In the rows, 128 means zero.
M: rows in several groups, each row roughly a mix of its group's directions
M (143 x 10)
[[129 115 145  86 139 154 147 185 130 148]
 [141 105 148 141 137 149 194 158 129 132]
 [121 127  94  92 143 115  97 164 170 138]
 [132 128  99 171 101 125 116  93  96  93]
 [127 126 118  88 100 125  88 122  84 159]
 [107 117 181 149 118 142 156 112 117  85]
 [151 121 152 108 109  96 124  78  93 148]
 [113 133  98 100 150 136 128 174 178 126]
 [111 133 127  78 177 108 116 146 134 158]
 [121  81 161 127 125 171 136 168 111 125]
 [133 104 109 183 119 123 137  84  99 114]
 [112  65 116 120 138 128 136 177 120 127]
 [107 125 107 136 125 106  66  86 126 126]
 [145 107 119 175 139 126 190 134 118 126]
 [157 131 152 102 121 104  95 134  99 178]
 [125 155 121 171 160 128 115 144 182 124]
 [120 110 180 167 112 157 161 128 134 112]
 [135  92 105 139 110 129  77  86 138 146]
 [160 140 106 133  75 143 111 137 172 118]
 [117 183 143 102 151 119 133 167 158 126]
 [108 143 138 132 154 110 138 162 191 137]
 [128 104 140 114 159 151 164 182 143 144]
 [145 131 109  95 107 115 105  95  72 134]
 [112 156  87 130 157 108 150  99 130  86]
 [115 159 145 109 145 110  78 134 161 160]
 [136  95 145 149 157 146 168 158 158 154]
 [126  98 153 101 166 116 149 161 115 167]
 [114 128  99 104 152 151 145 157 183 115]
 [123 100 162 191 138 118 149 133 110 140]
 [137 187 120 112 129 100 105 118 169 135]
 [126 121 124  76 126 124  79 130 113 169]
 [136  61 126 145 116 132 109 138  93 148]
 [160 114 152 115 123  80 138 145 108 173]
 [113  80 102 166 126 132 108  98  99 111]
 [150 183 133 136 102 132 102 112 163 154]
 [124 113 140 174 103 145 139  93  84 108]
 [154  78 121  95 113 138 112 158 141 161]
 [142 129  96  90 125 119 158 174  92 122]
 [139  74 153 169 119 148 132 104 105 116]
 [133  79 122 131 116 149 168 139  83 115]
 [132  64 149 164 118 142 118 114 105 120]
 [139 112 123 173 127 164 171 159 120 152]
 [129 129 144 165 117 120 168 100  74 123]
 [128 155 136  71 126 104  95 153 105 113]
 [155 124 141 144 106  87  88 128 101 167]
 [142 150 103 123 128  98  85  82 103 146]
 [128 135 172 148 102 101 123  78 102 126]
 [139 108 132 178 115 150 144 126  73 115]
 [150  88 132 156 118 124 124 105  71 146]
 [120 163 126 170 134 105 162  95 112  98]
 [ 84  85 123 132 138 149 108 163 152 104]
 [140  76 159 144 118 130 114 165  97 149]
 [155 147 116 104 156 121 113 147 154 184]
 [154 144 124 141  93 155 112  94  84 101]
 [139 183  98 135 132  87 132 139 149 156]
 [157  74 137 157 125 153 115 155 118 158]
 [106 150 104 124 132 154 142 141 193 111]
 [122 141 140  75 154 109 106 155 134 169]
 [141 177 169 116 139 123 122 119 169 157]
 [149 178 117 157 140  98 109  92 144 145]
 [123 122 148 114 131 150 174 185 150 118]
 [ 76 105 102 123 121 114 111 154 141  86]
 [130 104 134 104 159 159 151 185 136 139]
 [121 192  89 107 129 105 140 113 133 139]
 [137 103 128 149 111 110 133  92  65 119]
 [123  81  96 127 139 106 164  86 121 116]
 [127  87 114 177 145  83 145 122 126 113]
 [103 135 151 178 144 154 116 123 173 113]
 [146  65 122 145 130 134 120 139  87 150]
 [108 124 140 116 142 146 144 189 170 117]
 [148 174 148 138 128 132 118 151 185 142]
 [136  65 129 180 135 132 137 129 135 118]
 [121  75 130 146 140 150 153 178 120 131]
 [113 126 174 174 129 153 139 169 128 113]
 [136 163  76  86 134 124 102 118 150 135]
 [102 114 139 169 154 145  99 126 179 123]
 [134 109 159 165 120 131 148  81  94 105]
 [119 186  96  96 136 130 134 104 156 119]
 [ 94 102 153 150 132 140 148 159 179 119]
 [134  65 157 131 152 108 108 148 126 107]
 [108 147  97 120 158 135 141 139 190 115]
 [108 149 129 139 165 144 137 177 172 115]
 [136 154 171 157 116  82 134 102 104 119]
 [139 142 153 160 143 114 181 160 153 112]
 [134 127 145  63 140 139 136 167 126 153]
 [124 131 135 102 138 160 136 169 186 135]
 [128 118 124 127 103 111  72  91  94 106]
 [148 129 127 165 124 122 145  66  96 122]
 [119  99 130 113 145 167 145 189 134 117]
 [153 120 136 142  75 182 126 118 114 139]
 [112 147 155 109 146 134 103 173 152  87]
 [129 124 114 103 139 148 112 168 189 115]
 [107  80  90 101 141 132 115 169 138 131]
 [119 141 108  83 106 136  91 110  82 126]
 [137 132 118  73 128 167 155 131 160 103]
 [117 135 175 133 156  76 139 113 103 115]
 [143 169 165 116  98 105 125 141  96 160]
 [127  80 106  91 109 154 127 164 107 116]
 [ 87 145 124 118 166 155 119 139 145  79]
 [109 112 178 143 116 108  97 168 133 155]
 [138 127 117 142 131  80 134  79  94 156]
 [127  89  98 132 167 107 109 117 173 113]
 [119  59 140 155 147 158 127 128 137 136]
 [131  75 117 153  86 161 138 126 103 127]
 [135  66 138 162 122 145 138 125  89 131]
 [123  94 105 113  89 114  95 122  81 125]
 [110 150 115  98 152 117  76 131 170 121]
 [106 105 170 120 136 117 137 166  94  91]
 [117 167 123  89 143 134 122 163 176 124]
 [125 147 144 146 112 119 114  89 104 187]
 [141 151 180 129 127 140 105 174 124 158]
 [123 130 100 173 144 142 175 105 161 121]
 [ 97 118 135 114 135 139 131 166 192 122]
 [123 146 102  65 134  98 115 104 127 107]
 [126 175 121  92 108  84 100 109 132 135]
 [116 183 107 108 141 119 140 100 165 103]
 [115 103 135 159 145 162 173 131 150  92]
 [139 117 128 178 107 112 147  82  94 125]
 [151  93 136 167 101 116 153 104  87 122]
 [106 108 108 115 128 158 164 131 151  75]
 [131 134 124 124 130 147 112 166 195 104]
 [129 146 122 143 148 111  72  85 143 152]
 [131 122 141  76  90 112 139 105  86 138]
 [146 171 130 121 103 141 132  70 115 106]
 [140  78 163 139 104 160  90 121 125 128]
 [123 159  84 119 141 104 112 109 161  88]
 [138  92 118 186 142 132 164 108 112 129]
 [115 111 137 149 116 153 167  92  81 109]
 [124 162 142 142 111 169  98 143 157  88]
 [147 121  83 140 124 127 102 105  71 117]
 [119 158 183 179 123 123 126 122 112 116]
 [140 128 137 158  98 126 121  96  66 116]
 [ 99  89 143 139 158 140 149 165 168 132]
 [121 172 124 104 146 124 116 150 182 153]
 [ 97 116  83 118 147  90 110 140 104  96]
 [126 106 140  71 149 139 138 169 126 156]
 [130  83 134 154 108 145 139 105  75 114]
 [147 191 132 158 113 137 146 120 154 149]
 [120  56 120 140 131 112 116 157 109 133]
 [116  82 158 113 147 148 144 172 105 112]
 [103 118 134  87 153 118 141 152 182 117]
 [121 122 123 109  81 154 131 146  96  80]
 [141 157 123  94 105 115  85  92  97 135]]

the one row of each list that fits no group (the others fit one group, some only roughly)
  q_911: [122 153  76  79 127 126 100 131 130 105]
  q_437: [133 108 118  84 105 174 131 157 161 134]
  q_787: [126 174 147 110 150 103 134 162 159 160]
  q_285: [148 110 123 149 108 121 120  83  74 149]
  q_891: [142 110 138 161 102 114  78 105  98 152]
  q_657: [117 118 150 159 131  75 121  89  97 124]
  q_60: [153 154 128 133 165  90 137  87 121 162]
  q_498: [158 113 116 178 123 132 133 105  97 170]
  q_270: [115 131 191 145 115 146 114 140  93 152]
  q_639: [104 137  99 159 136 114 134 120  84  80]
 | q_891
  q_332: [120 120  84  88 143 128 148 171 159 126]
  q_308: [116 176 126  89 156 126 125 154 162 149]
  q_514: [133 117 121 136 110 107 115  95  61 110]
  q_698: [130  86 126 107 121 113  64 113 125 144]
  q_365: [136  62 122 128 116 172 112 133 113 138]
  q_354: [130 142 140 108 112 126  80  71 107 140]
  q_371: [129 150 151  67  97 121 116 101 149 123]
  q_260: [113 131 139 155 137 166 161 147 180 110]
  q_778: [126 102 171 176 139 145 171 129 129 121]
  q_715: [107 172 138 136 151  98  85 116 160 120]
  q_41: [114 127 142  97 162  93  85 117 129 165]
  q_847: [151  97 155 155  87 136 149 127  84 130]
  q_65: [138  88 177 132 126 151 126 164  96 139]
 | q_332
  q_230: [125 115  59 101 158 109 135 114 132 128]
  q_142: [108 102 110 189 123 105 137  97 131 109]
  q_467: [134  77 124 176 107 136 140 116  93 138]
  q_567: [145 180 126  87 118 103 114 154 149 146]
  q_163: [118 181 152 128 122 103  76 126 142 136]
  q_127: [145 164 161 147 113 111 127  75 137 154]
  q_601: [113 112 182 118 151 138 100 160 148 156]
  q_253: [124 132  98 128 117 127 144  89  72  95]
  q_205: [127 160  71 118 141 121 156 111 155 101]
  q_610: [115  99 109 144 130 161 154 155 168  90]
  q_197: [110  96 112 165 154 122 159 127 175 137]
 | q_610
  q_897: [141 143 119 158 121  73 133  97  88 137]
  q_744: [123 135 140 181 135 152 180 132 153 119]
  q_24: [148 137 139 105  98 127  91 128  83 169]
  q_219: [149 132 135 173 132  81 139  93  97 131]
  q_212: [147  78 164 132 103 149 133 167 123 145]
  q_556: [124  88 107 155 139 157 143 127 165  86]
  q_890: [132 109 120 161 126 117 176  99  82 117]
  q_972: [121 145 146  68 163 105 139 150 142 112]
  q_434: [103  98  94 109 134 152 118 175 116  98]
  q_621: [143 139 147 137  91 104 102 158  75 127]
  q_424: [127  97 132 115 104 128  81 107  76 130]
 | q_621
  q_798: [134 154 140 113 149  63 106 130 130 157]
  q_596: [127 105  93 110 113  92  83 121 104 100]
  q_886: [137 170 168 116 122  94 107 100 138 160]
  q_161: [125 139 108 108 158 135 142 195 151 123]
  q_350: [128 143 188 112 127 150 126 171 152 139]
  q_50: [141 113  89  94 115  99  99 111  86 141]
  q_426: [116 160 123 159 125 136 151  91 181 115]
  q_997: [117 169 101 141 111 125 107  84 120  87]
  q_947: [125  99 129 177 120 161 113  95 104 100]
  q_343: [119 155 114 104 150 111 140 189 158 126]
  q_251: [134 116 146 136 101 139 151 128  70  86]
  q_479: [133  96 140 158 118 108 113  94  85  93]
  q_72: [123  79  98 157 131 164 124 133 101  98]
  q_191: [150 133 144  80 134 156 126 165 159 157]
 | q_596
  q_98: [120 117 106 188 135 130 134  81 147 117]
  q_200: [119 136 111 130 159 124 144 187 172 128]
  q_805: [118  76 112 106 145 158 118 156 141  92]
  q_441: [127 111 115 160 139 160 160 176 138  97]
  q_870: [128  76 129 149 117 160  83 148 131 146]
  q_5: [135  99 138 118 141 161 159 146 183 148]
  q_431: [124 141 126  89 118 108  98 107  71 144]
  q_242: [147  79  97 173 133 139 148 126 107 145]
  q_643: [127  92 175 116 141 119 111 153  92 161]
  q_835: [120 158 123 173 136  96 117  82 104 117]
 | q_870
  q_94: [143 127  97 154  83 123 102  78 124 128]
  q_998: [140 103 164 172 133 157 151  88 120 138]
  q_4: [145 153 171 129 119 127 138 152  80 164]
  q_120: [111 112  84 106 131 106  92 104 169 115]
  q_904: [144 129 106 186 118 121  92  96 149 120]
  q_318: [130 142 127 177 140 146 176 112 159 106]
  q_471: [144 119 108 162 112 105 131  84  83 148]
  q_968: [118 116 121  84 129 165 133 169  91 148]
  q_709: [154 138 166  90 105 135 168 117 103 150]
  q_300: [134 107 141 174 122 139 120  68 108 135]
  q_821: [125 125 103  67 116 105 119 149  90 135]
  q_40: [140 127 161 174 135 147 140 137 181 111]
 | q_904
